In the data rows, zero lies at 4.5, halfway between 4 and 5.
Here are some points:
[1 5 7 5 1 6 7 5 2 3 4 9 4 6 8 5 6 2 2 4 5 5 8 1 5]
[6 2 2 3 2 1 6 3 5 5 5 8 7 5 4 3 6 4 6 5 3 5 5 3 5]
[3 1 6 1 3 3 7 4 2 6 4 6 4 7 6 3 5 3 2 7 5 7 7 3 7]
[8 3 3 4 4 2 6 6 3 6 7 7 3 5 5 5 6 5 1 5 4 7 8 5 5]
[5 5 2 3 6 4 5 4 1 8 5 3 5 4 4 4 1 3 3 5 6 3 4 5 4]
[5 7 6 7 6 5 5 3 5 4 3 5 2 4 6 5 7 3 5 4 3 3 8 5 7]
[3 5 8 9 6 7 1 6 6 1 1 2 1 4 6 4 6 5 9 5 1 3 3 7 5]
[4 5 5 7 3 5 1 5 7 2 5 4 3 4 5 3 7 4 7 3 2 4 5 6 6]
[3 4 5 7 3 6 2 7 6 1 2 4 4 3 7 5 6 8 4 3 3 3 3 6 5]
[1 5 6 4 3 5 5 6 5 0 2 4 5 1 8 3 5 6 4 6 2 3 5 3 2]
[5 5 5 7 6 7 2 5 7 3 2 3 3 5 5 2 6 4 6 3 5 4 3 5 6]
[6 5 3 1 7 1 7 5 4 9 7 4 4 7 1 5 3 2 4 7 6 7 6 2 7]
[5 5 4 7 4 6 3 2 7 6 3 4 5 5 2 5 6 4 6 5 2 5 3 7 5]
[2 5 4 7 5 7 6 6 3 3 3 5 4 6 8 5 4 6 5 5 7 3 3 2 5]
[2 5 7 9 5 5 0 4 6 2 2 5 2 3 5 5 7 5 9 4 4 3 3 6 6]
[3 7 4 5 7 7 4 5 3 2 7 4 4 5 4 5 3 6 4 6 7 2 3 4 4]
[0 6 6 6 5 7 1 7 7 0 4 4 4 4 7 5 6 8 6 3 3 4 4 6 5]
[5 5 4 6 6 5 7 5 5 8 2 4 3 5 5 5 4 1 6 6 5 4 4 3 6]
[5 5 4 6 6 2 8 3 4 6 3 5 4 6 5 5 4 4 2 6 6 6 4 3 7]
[3 4 3 3 7 5 8 5 3 6 6 7 4 7 5 6 5 5 2 3 7 5 6 5 4]
[3 7 5 4 1 6 4 6 5 0 4 5 3 3 4 4 3 4 4 4 2 3 5 6 4]
[5 1 4 5 4 5 8 5 5 4 7 5 4 5 2 7 3 8 5 4 3 2 4 5 5]
[7 6 6 3 0 2 4 6 4 3 3 6 5 4 4 5 5 4 3 4 3 8 4 4 4]
[4 6 5 3 6 3 7 3 2 7 8 7 6 4 6 5 3 2 2 3 5 5 7 3 3]
[4 4 2 3 8 2 7 3 4 6 7 3 3 4 2 5 2 6 3 5 6 7 3 3 0]
[0 4 9 7 6 6 5 7 4 0 3 5 5 5 8 5 2 4 4 3 2 2 2 1 4]
[6 4 8 4 6 2 4 4 3 7 1 6 4 4 3 3 7 2 6 7 4 7 4 3 8]
[2 5 6 4 3 4 7 8 4 5 4 4 5 5 5 2 4 3 6 7 4 3 6 2 3]
[3 3 4 3 7 7 6 4 4 5 6 3 5 4 3 4 4 3 3 4 8 3 6 4 3]
[0 7 7 6 3 6 6 4 6 3 4 7 3 4 6 2 5 3 3 4 6 5 6 4 3]
[5 4 4 4 5 3 4 8 5 6 2 4 4 2 4 4 2 3 4 4 2 5 4 3 2]
[3 6 6 3 3 2 3 5 6 4 2 4 5 5 5 6 5 4 6 4 3 8 7 9 5]
[5 5 4 5 6 6 5 6 3 6 6 5 6 6 4 6 5 4 4 3 5 4 6 6 5]
[6 5 2 5 5 3 4 1 3 5 7 3 7 4 2 5 5 5 6 4 5 6 4 6 4]
[1 5 8 5 3 5 4 9 4 3 0 5 4 2 6 4 4 5 5 1 2 2 2 3 4]
[4 5 6 6 5 5 5 6 6 2 1 5 4 4 8 5 5 5 4 4 3 5 3 4 6]
[8 2 3 5 6 1 6 7 8 5 2 4 2 6 4 3 4 5 5 6 5 7 2 4 6]
[6 6 4 2 4 5 3 5 6 5 3 3 5 2 5 6 3 4 4 5 5 3 3 3 5]
[7 5 2 4 2 4 8 2 2 5 5 6 4 7 5 6 7 3 3 3 6 3 5 5 4]
[3 2 8 5 4 2 8 4 4 5 3 5 1 6 8 1 7 1 4 5 3 5 7 2 6]
[6 3 5 3 4 4 7 4 4 3 4 4 5 6 5 5 4 7 5 5 5 2 3 5 5]
[3 5 4 2 3 2 5 5 4 6 7 6 6 7 3 5 3 6 1 5 7 5 7 4 4]
[5 4 6 7 5 4 6 4 8 6 3 5 4 5 7 2 4 3 8 5 5 4 4 5 4]
[6 5 5 6 4 1 5 4 3 8 3 4 3 3 5 4 4 3 4 7 3 6 8 5 6]
[5 4 3 3 6 7 7 8 5 4 7 2 4 4 6 3 3 4 3 5 6 4 3 3 4]
[6 2 3 2 4 3 4 3 6 5 6 5 4 7 4 4 3 5 5 4 5 4 5 8 4]
[0 4 9 6 2 4 6 7 4 1 2 8 3 6 9 5 4 5 4 3 6 3 7 0 4]
[5 1 4 5 3 5 6 2 3 7 5 5 4 6 4 3 4 4 5 7 5 4 4 2 6]
[8 5 8 8 4 3 5 6 4 1 2 6 6 1 6 5 6 6 6 5 0 3 2 4 6]
[3 3 3 4 3 3 5 6 4 5 5 6 5 7 3 5 2 7 3 6 2 3 4 5 4]
[3 3 2 2 2 2 9 4 5 6 5 5 4 6 6 5 4 4 3 3 7 2 6 0 3]
[1 6 6 4 6 4 3 7 5 4 4 2 7 2 4 4 5 4 4 5 5 5 2 3 3]
[0 6 6 4 4 7 3 8 4 0 1 5 2 3 8 5 5 7 6 4 2 4 7 6 4]
[8 4 1 4 4 5 3 3 5 4 7 5 4 6 2 5 4 8 4 5 5 3 3 5 5]
[6 2 4 3 3 5 6 2 4 7 6 7 5 6 4 4 4 2 4 4 6 5 6 4 5]
[8 5 3 6 6 5 3 2 3 6 8 2 4 4 5 4 5 4 4 4 5 6 1 4 4]
[3 5 5 4 6 4 6 7 4 4 5 4 8 3 0 3 2 3 3 6 6 5 3 5 2]
[5 6 3 5 5 3 4 5 5 5 2 3 5 1 3 4 2 3 6 6 4 7 4 5 5]
[4 3 5 5 4 1 7 4 4 6 6 5 4 6 7 5 5 4 3 5 8 6 4 2 5]
[4 4 4 6 5 8 5 3 6 2 3 7 4 5 6 8 4 8 4 2 5 3 2 3 4]
[6 3 3 5 3 4 3 5 7 6 7 4 6 8 4 7 5 7 5 6 6 5 4 8 7]
[5 4 1 4 5 5 4 1 3 5 7 4 5 4 7 4 6 4 6 5 6 7 5 5 6]
[5 2 3 5 3 3 9 2 4 5 7 7 5 6 5 4 4 5 5 4 9 3 5 4 3]
[6 2 4 2 3 1 9 4 2 6 4 6 4 7 5 7 5 3 2 5 4 4 7 2 6]
[6 3 3 2 6 5 8 3 3 5 5 7 7 7 6 6 5 4 1 5 7 4 6 3 3]
[5 5 3 3 5 4 4 4 5 6 6 6 5 5 2 5 5 5 4 2 5 5 5 6 3]
[3 7 7 7 5 6 3 5 5 1 4 3 5 4 8 5 7 5 4 5 4 5 6 4 5]
[5 5 7 3 4 5 8 5 4 5 3 4 3 5 6 3 6 3 4 4 4 4 5 2 4]
[4 6 5 3 7 4 5 4 5 6 6 2 4 5 3 4 3 2 6 6 5 7 6 3 3]
[5 4 7 4 4 3 7 4 3 5 3 5 5 2 7 2 7 5 3 4 2 5 5 4 3]
[7 3 4 4 4 3 3 3 6 4 3 5 3 5 7 6 8 6 2 4 3 4 6 4 6]
[7 4 2 4 4 4 6 3 4 7 7 6 6 6 3 5 4 5 2 4 6 6 4 5 3]
[7 5 4 3 3 5 1 4 7 4 4 2 5 1 1 6 2 9 6 5 2 2 0 8 3]
[4 6 6 5 3 8 5 5 6 2 6 4 6 4 5 5 5 3 6 4 6 3 3 5 0]
[5 3 3 0 5 3 8 4 5 6 6 4 4 5 5 3 3 5 1 6 3 3 5 6 4]
[2 5 7 7 4 8 3 5 6 2 1 3 5 2 7 4 5 4 7 4 2 5 5 2 4]
[5 4 7 7 4 5 3 5 5 2 0 3 3 3 9 3 7 4 6 5 4 5 4 2 8]
[6 4 4 6 2 4 3 4 3 6 3 5 5 5 5 3 8 3 4 6 4 5 6 4 5]
[5 3 2 5 3 2 2 3 2 6 6 2 4 4 3 3 5 3 4 4 7 6 2 6 5]
[6 3 4 5 4 3 4 3 4 6 4 2 4 4 5 2 5 6 6 6 5 4 1 4 6]
[5 5 4 5 3 4 5 2 4 7 6 4 4 5 5 4 4 5 6 6 7 5 3 4 5]
[3 3 8 6 5 5 4 4 7 3 0 7 3 5 7 4 7 3 5 4 2 4 5 1 5]
[6 5 6 4 4 2 4 5 5 8 4 6 4 7 3 2 2 3 5 6 4 7 6 4 6]
[4 4 7 7 6 7 4 4 3 1 1 4 4 4 7 2 5 7 6 4 5 3 4 4 5]
[3 5 7 7 4 4 2 6 7 3 2 3 1 6 4 5 6 6 4 6 3 4 6 4 4]
[5 5 3 3 6 4 5 2 2 7 3 7 6 7 3 4 5 3 4 3 8 7 7 4 3]
[6 5 2 0 5 1 3 3 5 4 5 1 6 7 1 5 1 6 5 3 5 6 4 6 6]
[5 5 5 6 7 4 2 4 3 4 4 2 3 4 5 6 4 5 6 4 5 3 5 6 7]
[5 8 8 9 6 7 0 7 6 0 2 4 2 2 5 4 7 5 7 4 1 4 1 4 6]
[9 3 6 5 2 5 4 5 4 7 4 5 5 3 4 3 4 6 6 6 3 6 5 3 8]
[3 6 9 6 4 4 3 7 5 1 2 4 3 2 5 3 3 4 5 4 2 5 6 5 2]
[2 3 4 3 6 5 7 9 8 5 5 5 5 5 5 4 3 4 3 5 4 5 3 7 3]
[4 6 2 4 5 5 3 0 4 6 5 3 6 3 1 3 4 5 5 4 7 6 3 7 5]
[3 6 7 8 6 8 0 6 7 3 1 1 1 2 7 3 5 5 7 4 2 5 4 6 7]
[3 3 6 3 3 6 3 7 4 3 4 4 5 5 4 4 2 5 2 2 4 3 5 3 2]
[2 6 7 5 3 5 5 7 4 4 4 3 1 5 8 3 5 3 5 3 4 6 7 4 4]
[4 3 3 2 5 3 6 4 4 7 6 5 4 4 2 5 2 5 3 6 7 7 4 0 6]
[3 6 6 6 5 8 2 5 5 3 6 2 5 4 6 6 4 6 7 3 4 4 3 6 4]
[3 4 6 5 5 4 8 4 8 5 3 7 5 3 8 4 4 4 3 5 5 3 2 4 7]
[6 1 5 9 5 5 5 3 4 5 5 3 3 5 8 4 6 5 6 5 3 4 3 2 6]
[7 5 4 2 5 4 6 3 3 6 7 3 5 5 2 3 2 4 4 4 5 6 3 8 3]
[4 8 7 6 4 7 0 2 4 0 4 4 3 4 2 3 4 6 6 5 3 5 5 7 4]
[3 3 7 8 2 7 4 6 4 2 1 5 3 2 9 5 7 2 8 3 3 3 5 4 7]
[7 5 3 4 3 2 5 2 2 8 7 5 7 6 5 5 7 2 5 7 7 5 7 3 7]
[8 1 3 5 2 6 4 3 6 6 7 4 5 4 2 4 4 5 3 3 6 4 5 3 2]
[6 5 3 0 5 3 5 3 5 6 4 3 7 3 0 4 4 6 3 1 6 4 3 6 3]
[7 3 4 5 5 5 2 6 3 3 5 4 1 5 5 6 9 5 6 5 2 6 4 5 5]
[2 6 6 5 5 5 7 7 3 4 4 3 5 4 5 4 5 3 5 5 6 4 5 0 3]
[6 6 6 8 5 6 1 7 5 3 1 6 3 7 7 7 6 4 5 6 3 3 5 7 8]
[7 2 3 5 5 3 6 4 5 7 2 6 4 6 6 3 6 5 5 4 4 5 4 6 9]
[5 4 3 3 7 4 5 3 2 7 6 5 5 4 5 4 4 4 5 4 4 5 6 3 5]
[6 4 6 2 2 2 2 3 4 6 2 5 5 4 3 5 4 6 3 4 4 6 7 5 1]
[2 2 7 5 4 3 7 5 3 5 3 7 4 5 8 4 6 5 4 4 4 3 6 5 4]
[5 4 6 6 7 3 4 7 5 4 2 4 4 4 7 2 3 2 6 6 2 6 5 4 6]
[1 3 7 5 5 4 7 8 7 1 2 9 4 6 8 4 6 4 5 4 3 2 6 2 3]
24 more points follow, each with its number after it:
[2 4 6 5 2 5 8 4 5 5 7 7 3 4 7 5 4 4 5 4 5 5 7 4 2] 0
[9 5 1 2 6 1 6 1 1 9 6 7 5 6 2 4 6 1 7 6 6 6 5 6 6] 1
[7 3 5 5 3 7 4 4 6 6 7 3 8 3 0 6 3 9 6 3 2 3 1 8 2] 2
[5 4 3 3 7 5 6 4 4 4 6 5 7 5 4 4 5 5 5 7 4 5 3 5 3] 3
[7 4 2 2 2 3 6 2 6 6 6 4 6 7 0 5 1 7 4 4 4 8 5 8 2] 4
[4 5 4 4 5 5 7 5 2 7 7 5 4 9 4 6 6 3 3 3 8 7 6 4 6] 5
[2 4 6 4 3 4 7 5 7 3 5 5 5 6 4 8 4 4 3 5 4 4 6 3 0] 6
[5 2 5 1 4 5 7 4 3 4 6 6 6 4 3 7 5 4 2 5 6 6 3 4 5] 7
[7 3 2 2 6 1 4 3 4 8 6 2 2 8 4 4 4 3 5 5 6 5 5 5 7] 8
[1 7 3 6 8 4 4 6 6 6 6 2 4 5 3 4 3 3 5 5 5 5 2 7 5] 9
[5 9 7 6 5 5 3 3 3 0 1 6 3 3 5 3 5 3 6 3 3 4 6 6 3] 10
[6 5 5 5 3 6 4 4 4 3 3 5 2 3 6 3 7 5 5 5 4 5 5 4 5] 11
[6 3 4 4 3 3 5 4 3 5 4 4 7 5 5 8 6 4 6 6 4 5 6 3 4] 12
[6 5 3 4 5 6 3 2 5 4 5 7 4 7 6 6 7 5 4 4 5 4 5 5 6] 13
[7 6 6 6 5 3 1 5 4 1 1 4 3 4 6 4 6 5 7 4 3 4 3 5 6] 14
[3 8 8 8 6 6 5 4 6 3 0 5 0 3 8 3 8 4 6 4 2 2 5 4 5] 15
[4 5 5 3 3 5 5 5 3 3 3 5 5 4 3 5 4 2 3 4 5 4 5 3 4] 16
[6 3 3 4 5 4 4 6 5 5 4 5 5 3 3 6 4 5 4 5 5 5 5 2 4] 17
[2 6 3 5 2 7 6 3 6 4 8 5 7 6 5 7 4 8 2 3 5 4 5 5 1] 18
[6 4 2 3 6 4 3 5 4 8 3 2 4 4 3 6 4 4 4 5 4 6 7 6 3] 19
[4 4 5 4 3 2 4 5 5 5 7 3 5 7 5 6 4 4 5 5 6 6 6 6 3] 20
[6 6 3 5 7 4 3 4 4 6 6 2 3 6 1 4 2 7 4 5 5 6 1 8 5] 21
[2 5 3 3 5 4 6 4 3 7 7 4 5 4 4 5 4 4 3 3 6 3 3 3 2] 22
[7 3 5 5 4 4 4 5 5 6 5 3 4 5 5 6 6 3 2 4 3 5 7 2 5] 23
Which of these numbered points is nearest to each point below, looking only along the 8 directions in which the first points spread most? Its number follows each.
[0 7 7 4 2 7 4 9 6 2 2 4 6 5 7 4 4 4 4 4 6 4 5 2 3] > 6
[9 5 2 1 1 0 5 0 4 6 7 5 5 6 4 4 6 3 6 5 6 8 7 6 6] > 1
[8 4 4 1 3 5 4 3 5 6 7 5 8 5 1 3 2 9 5 4 5 4 5 6 3] > 4
[6 1 2 3 7 3 7 4 4 8 5 4 5 7 2 4 5 2 4 5 6 5 5 5 6] > 8
[3 1 6 5 4 4 3 5 3 2 1 7 3 3 7 5 7 3 4 4 4 4 4 5 5] > 11
[7 3 4 5 2 7 3 4 5 5 6 7 3 4 7 5 6 5 5 5 6 5 8 5 8] > 13
[7 4 2 5 4 2 5 4 5 8 7 3 4 6 4 2 5 4 6 5 5 8 6 6 7] > 8
[1 3 3 5 6 5 8 4 1 5 5 3 5 4 6 4 5 3 2 2 8 4 4 2 2] > 22
[6 1 3 3 5 2 8 5 3 7 7 7 6 4 3 4 5 5 4 4 7 4 5 3 5] > 7
[9 3 4 7 2 5 3 1 3 4 5 6 4 7 3 5 4 6 4 4 5 4 3 8 4] > 13
[0 7 5 6 7 8 3 3 6 3 4 3 5 5 0 2 1 5 5 3 5 3 1 7 0] > 9
[5 5 6 6 6 2 4 7 3 3 4 3 4 6 6 7 4 5 5 4 5 5 5 5 7] > 23
[6 5 6 4 6 5 0 5 4 2 3 4 2 4 5 6 7 6 4 3 2 4 3 8 5] > 14
[3 6 6 2 5 3 5 5 4 5 5 5 6 4 3 3 3 4 5 5 4 5 5 4 1] > 16
[5 7 7 7 5 5 3 6 5 1 3 4 1 5 6 7 6 4 5 4 2 4 3 7 6] > 14
[0 6 7 9 4 6 6 7 4 3 0 5 4 3 9 2 7 3 7 3 2 4 4 4 6] > 15
[7 2 2 3 7 4 5 3 4 9 7 3 4 6 3 7 5 3 4 4 4 5 6 4 5] > 8
[5 6 3 3 3 7 6 4 5 3 5 5 6 6 2 7 3 7 3 4 6 4 5 5 3] > 18
[6 4 6 4 5 5 7 4 5 7 3 4 4 5 4 5 6 3 4 6 3 5 4 3 6] > 23
[6 2 4 2 4 2 7 4 4 5 7 5 3 6 4 6 3 5 1 4 5 6 5 4 5] > 7
[3 5 7 8 3 7 1 6 2 1 2 5 5 2 5 3 7 5 7 3 2 6 6 5 1] > 10
[5 6 7 4 4 5 4 4 4 3 6 5 4 4 4 3 4 3 2 4 4 4 2 3 3] > 16
[9 4 5 3 6 3 0 3 5 7 5 2 5 4 1 2 4 3 7 6 1 5 5 6 6] > 19
[9 2 2 3 7 3 5 3 7 8 8 6 6 7 3 4 5 6 3 6 5 5 6 4 5] > 8
[4 3 2 6 5 6 7 2 5 3 6 7 5 4 6 5 6 7 4 4 5 2 3 5 5] > 13
[3 5 6 3 5 4 5 3 6 5 3 5 3 6 3 6 5 6 5 4 4 5 6 5 5] > 20
[5 4 5 2 3 1 7 5 4 7 7 6 6 6 2 4 4 5 3 6 6 5 6 3 3] > 7
[2 5 4 3 5 3 6 5 6 4 7 8 6 4 2 6 1 5 0 3 5 3 5 7 3] > 6
[5 5 3 8 7 5 4 3 5 6 5 4 4 3 5 7 6 6 5 4 5 5 3 5 7] > 13
[3 6 5 3 5 7 5 5 5 5 4 5 5 4 3 4 3 0 3 3 4 5 5 1 4] > 16
[5 2 2 3 7 3 8 4 4 9 4 2 4 4 2 3 4 2 7 8 6 4 4 4 7] > 8
[0 6 8 6 4 5 2 6 2 2 1 5 3 4 7 4 6 3 4 2 3 5 5 5 5] > 10
[7 4 6 7 5 4 3 5 6 6 4 6 4 5 3 5 4 5 5 5 3 7 4 5 8] > 23
[8 4 0 4 5 1 6 0 3 8 7 4 6 6 3 4 5 3 6 5 7 6 5 4 6] > 1
[5 1 6 5 5 4 9 6 4 5 6 6 4 4 6 2 5 4 1 6 4 8 7 1 5] > 23
[3 5 3 4 6 4 7 3 5 7 8 5 5 7 4 6 4 3 2 6 8 6 6 3 5] > 5
[7 6 6 7 4 6 3 5 5 2 1 5 3 2 6 3 7 4 6 3 3 4 3 7 8] > 14
[4 1 4 2 4 2 7 5 4 6 7 8 4 3 5 6 4 3 2 3 4 3 7 4 3] > 7
[4 4 5 5 5 2 4 4 6 5 6 5 3 5 4 5 3 4 4 6 3 5 6 5 4] > 20
[7 4 4 3 2 6 2 4 6 3 7 5 7 4 1 6 4 9 2 4 4 2 0 8 3] > 2
[6 5 5 5 4 6 2 4 2 4 3 5 6 0 6 6 7 4 4 4 6 3 3 4 8] > 11
[2 4 3 4 3 4 4 4 6 3 8 5 5 4 5 6 3 7 3 3 5 5 6 7 3] > 18
[8 4 3 5 3 6 7 1 3 9 8 6 5 7 3 3 5 1 6 4 6 6 5 2 4] > 1
[5 4 2 2 3 3 3 4 3 7 8 6 7 2 1 5 4 4 4 3 5 6 4 7 3] > 4
[5 1 2 6 5 6 3 5 4 7 7 5 3 4 4 6 4 5 3 3 5 4 4 5 5] > 3
[5 3 2 2 6 3 3 3 3 6 7 5 7 5 0 6 2 6 3 4 7 4 2 8 3] > 4
[1 6 7 3 3 9 8 8 5 1 3 4 6 3 9 5 3 3 5 3 1 2 4 2 2] > 6
[3 3 7 4 2 3 9 3 5 5 4 9 5 7 6 2 6 5 3 5 6 6 8 2 4] > 0
[2 6 2 4 8 2 3 4 5 8 5 4 4 4 3 1 3 4 5 6 7 6 5 6 4] > 9
[5 5 4 6 7 4 1 7 5 6 5 1 7 5 1 3 3 7 6 7 3 5 2 8 5] > 21
[6 5 4 3 5 4 3 3 5 6 1 4 3 5 1 4 5 4 6 5 3 7 5 7 5] > 19
[6 4 3 2 4 4 8 6 4 7 7 6 4 7 4 4 3 6 3 5 4 6 6 3 4] > 7
[4 3 4 4 5 5 4 4 7 6 9 4 8 6 1 4 3 5 4 4 6 6 0 4 4] > 3
[1 6 9 5 5 4 9 4 3 2 3 6 5 6 9 2 6 3 5 5 5 4 5 2 4] > 0
[7 6 6 3 4 4 2 1 4 5 4 3 4 3 0 5 2 4 6 4 3 7 3 7 5] > 19
[2 5 5 4 4 5 6 5 4 5 5 4 6 4 4 5 5 1 3 5 4 4 6 1 3] > 16
[5 5 4 4 5 3 5 4 5 3 6 6 4 4 4 5 5 5 2 5 4 4 3 3 5] > 17
[9 6 1 4 6 1 5 0 3 7 6 3 4 7 1 3 4 3 6 5 6 7 4 5 6] > 1
[5 6 5 4 6 3 2 8 6 7 7 1 5 4 2 3 4 3 4 7 5 6 4 6 5] > 19
[4 2 5 4 4 3 6 5 5 6 6 7 4 5 1 5 4 4 4 4 2 3 4 3 6] > 17
[5 4 6 6 4 6 2 7 4 3 2 3 2 4 4 4 5 7 6 3 2 2 3 9 4] > 14
[4 4 3 3 6 5 3 3 3 7 6 4 5 6 2 5 3 3 2 3 6 7 8 6 3] > 20
[5 7 4 4 5 5 5 2 5 7 2 3 4 3 1 2 2 3 5 6 4 6 1 7 5] > 19
[3 4 5 4 3 5 8 4 2 4 5 6 6 5 5 6 4 3 4 3 7 3 8 3 4] > 0
[8 4 6 4 3 1 4 8 3 9 5 6 6 5 5 4 4 3 1 6 3 3 6 2 4] > 23
[9 4 1 4 3 5 3 1 9 8 8 3 5 7 2 4 5 8 8 4 4 9 4 8 3] > 4
[1 3 3 6 3 6 8 4 4 4 6 9 6 5 5 4 4 5 3 5 7 4 5 2 4] > 0
[8 4 3 5 7 2 6 4 4 8 6 3 6 6 3 3 5 3 5 5 5 9 6 4 7] > 8
[7 4 3 6 3 3 3 4 2 5 5 6 3 4 4 7 5 6 5 5 3 2 2 8 7] > 13
[7 5 0 4 5 4 5 1 5 7 5 4 5 5 3 3 5 2 4 4 7 6 7 6 6] > 1
[4 3 3 3 8 5 6 5 6 6 9 5 5 5 4 6 2 3 5 5 5 3 2 5 4] > 3
[7 5 5 3 2 3 6 4 4 3 5 5 5 3 3 6 2 6 3 3 4 6 3 6 3] > 17
[7 5 4 4 5 5 2 4 7 6 8 3 6 3 2 5 4 7 7 6 5 6 3 6 5] > 21
[6 2 7 2 3 0 9 4 4 8 4 9 4 4 6 4 4 2 1 7 4 6 7 2 8] > 23
[4 5 5 5 4 7 4 4 5 7 7 6 7 6 0 4 4 4 6 5 7 3 1 6 4] > 3
[3 4 2 6 6 4 5 6 2 5 6 2 6 4 3 7 3 5 4 7 4 4 1 6 4] > 3
[5 5 6 6 5 6 1 3 5 3 3 5 1 6 5 6 9 5 6 4 7 4 4 6 8] > 13
[3 3 4 4 3 5 6 6 5 5 5 3 6 6 4 4 2 5 7 6 6 1 1 3 4] > 3
[3 5 3 4 6 7 3 4 6 4 8 3 5 5 4 5 2 6 2 3 8 3 5 6 2] > 18
[4 6 8 8 3 5 1 3 5 1 2 3 5 4 5 2 8 5 8 5 1 5 7 6 5] > 10
[6 4 5 3 7 3 5 5 4 9 6 4 5 0 6 5 4 3 3 6 5 5 4 1 4] > 17
[1 6 8 7 6 7 6 5 3 2 0 4 3 4 8 2 6 0 8 4 4 4 7 1 8] > 15
[6 6 3 6 4 6 1 2 5 5 7 2 4 4 2 4 1 6 6 4 4 7 4 7 4] > 21
[4 4 5 3 5 4 2 6 3 5 7 5 5 2 3 6 3 7 3 5 4 5 4 4 3] > 17
[5 3 5 6 3 9 2 3 9 3 6 2 7 6 3 5 4 7 6 5 5 2 2 9 3] > 2
[4 7 6 6 7 5 1 4 3 5 2 1 4 2 4 5 5 3 8 5 1 5 2 6 6] > 14
[7 2 3 2 5 3 8 1 3 8 6 5 7 5 5 4 4 4 5 5 6 3 4 2 3] > 7
[5 7 4 2 5 4 2 4 5 4 6 5 6 3 2 7 3 7 6 5 3 6 4 7 2] > 19
[2 4 6 3 3 8 5 3 5 4 5 5 5 6 5 5 1 6 3 5 5 6 3 5 3] > 6
[3 4 8 6 4 7 2 5 4 4 0 3 2 4 7 3 7 3 8 5 3 3 4 4 6] > 15
[5 1 5 4 2 4 6 5 5 4 7 6 5 5 4 6 4 4 2 5 5 6 6 3 4] > 7
[8 5 6 5 5 0 0 3 7 6 3 5 5 2 1 4 2 5 7 5 4 7 3 9 5] > 19
[5 3 2 3 5 2 7 2 3 8 5 4 5 7 5 6 6 6 5 5 6 5 5 4 6] > 8
[7 3 2 2 3 5 4 5 5 6 6 3 7 4 2 5 3 6 4 2 5 3 1 8 4] > 2
[4 7 5 2 2 4 6 8 3 4 2 5 3 3 6 3 5 4 2 5 2 4 6 3 4] > 16
[1 7 4 7 4 6 0 6 7 0 3 3 4 3 5 7 4 7 3 4 5 5 4 7 3] > 10
[3 4 5 3 6 6 3 6 6 2 5 3 6 4 5 6 4 4 0 6 5 3 3 5 0] > 6
[5 3 4 4 4 4 1 4 3 4 2 4 5 5 4 5 5 5 4 5 5 3 3 6 4] > 17
[0 4 6 6 3 7 9 6 6 4 4 8 5 3 8 2 4 2 4 5 4 4 6 0 2] > 0
[3 6 8 9 6 7 3 6 4 1 2 5 4 2 8 5 9 4 5 5 3 3 7 1 7] > 15
[6 2 4 4 5 4 6 5 2 3 6 5 6 4 5 5 4 5 5 4 5 6 2 4 3] > 17
[1 4 7 2 5 4 8 8 3 2 0 5 3 3 8 6 6 5 2 5 4 4 7 1 3] > 6
[0 6 8 6 5 9 3 5 5 0 4 6 3 3 6 4 4 6 4 1 6 2 8 5 1] > 10
[0 5 7 6 2 4 7 6 3 0 2 8 5 3 8 4 7 3 6 1 5 5 8 3 1] > 0
[4 4 8 7 5 7 6 6 4 2 1 6 2 3 9 4 9 4 6 4 7 3 6 1 7] > 15
[5 6 4 3 6 4 7 3 2 7 7 5 7 6 2 4 5 4 3 3 8 4 7 3 2] > 22
[2 6 7 8 4 6 0 3 5 3 2 3 4 3 5 2 7 7 7 6 3 5 3 9 8] > 14
[5 3 3 4 4 5 5 4 6 5 8 3 5 5 3 7 3 5 4 2 5 5 4 6 6] > 3
[6 5 4 6 4 4 4 3 3 7 7 7 4 6 6 4 7 5 7 4 5 4 6 3 5] > 13
[3 3 6 7 4 7 7 6 5 3 4 6 5 5 7 5 6 3 2 3 4 4 8 1 6] > 0
[6 3 3 5 4 4 9 4 4 7 6 7 5 4 4 3 4 5 3 5 5 5 5 4 4] > 7
[0 7 8 7 5 5 4 7 6 2 2 4 3 3 5 1 4 4 4 4 4 5 7 2 3] > 10
[2 6 7 6 5 6 7 7 7 2 3 5 3 3 8 4 5 2 7 4 3 7 3 3 6] > 15
[4 6 5 4 5 2 1 4 3 5 5 1 5 2 1 4 3 3 8 5 4 6 2 6 6] > 19
[4 5 7 4 5 5 6 8 4 3 2 6 6 5 6 4 5 4 4 4 4 5 6 2 4] > 16
[2 4 8 8 7 6 4 6 5 1 2 4 3 4 9 5 5 7 7 3 3 3 3 5 5] > 15
[0 4 8 7 4 6 8 9 5 0 1 6 3 3 9 3 5 4 4 4 4 2 3 0 3] > 15
[8 5 4 6 7 4 4 3 3 9 4 1 5 6 3 3 4 1 7 6 5 7 5 4 6] > 8
[7 4 1 2 1 5 3 4 6 5 8 4 6 4 0 6 4 8 3 5 4 4 2 6 3] > 2
[8 5 6 5 4 3 2 5 5 5 6 4 4 3 5 8 4 6 5 7 3 6 5 7 4] > 19
[4 7 1 6 4 7 1 5 5 2 5 4 7 5 1 3 5 8 3 4 3 3 4 6 2] > 2
[8 2 5 5 4 3 4 1 4 6 6 5 6 4 5 5 4 6 4 5 6 5 5 1 6] > 12
[0 5 8 9 7 8 3 6 5 0 0 2 2 3 8 5 7 7 4 5 0 4 2 6 6] > 15
[1 2 4 5 4 4 3 5 5 5 5 3 4 1 2 4 0 4 5 5 6 4 5 5 3] > 3
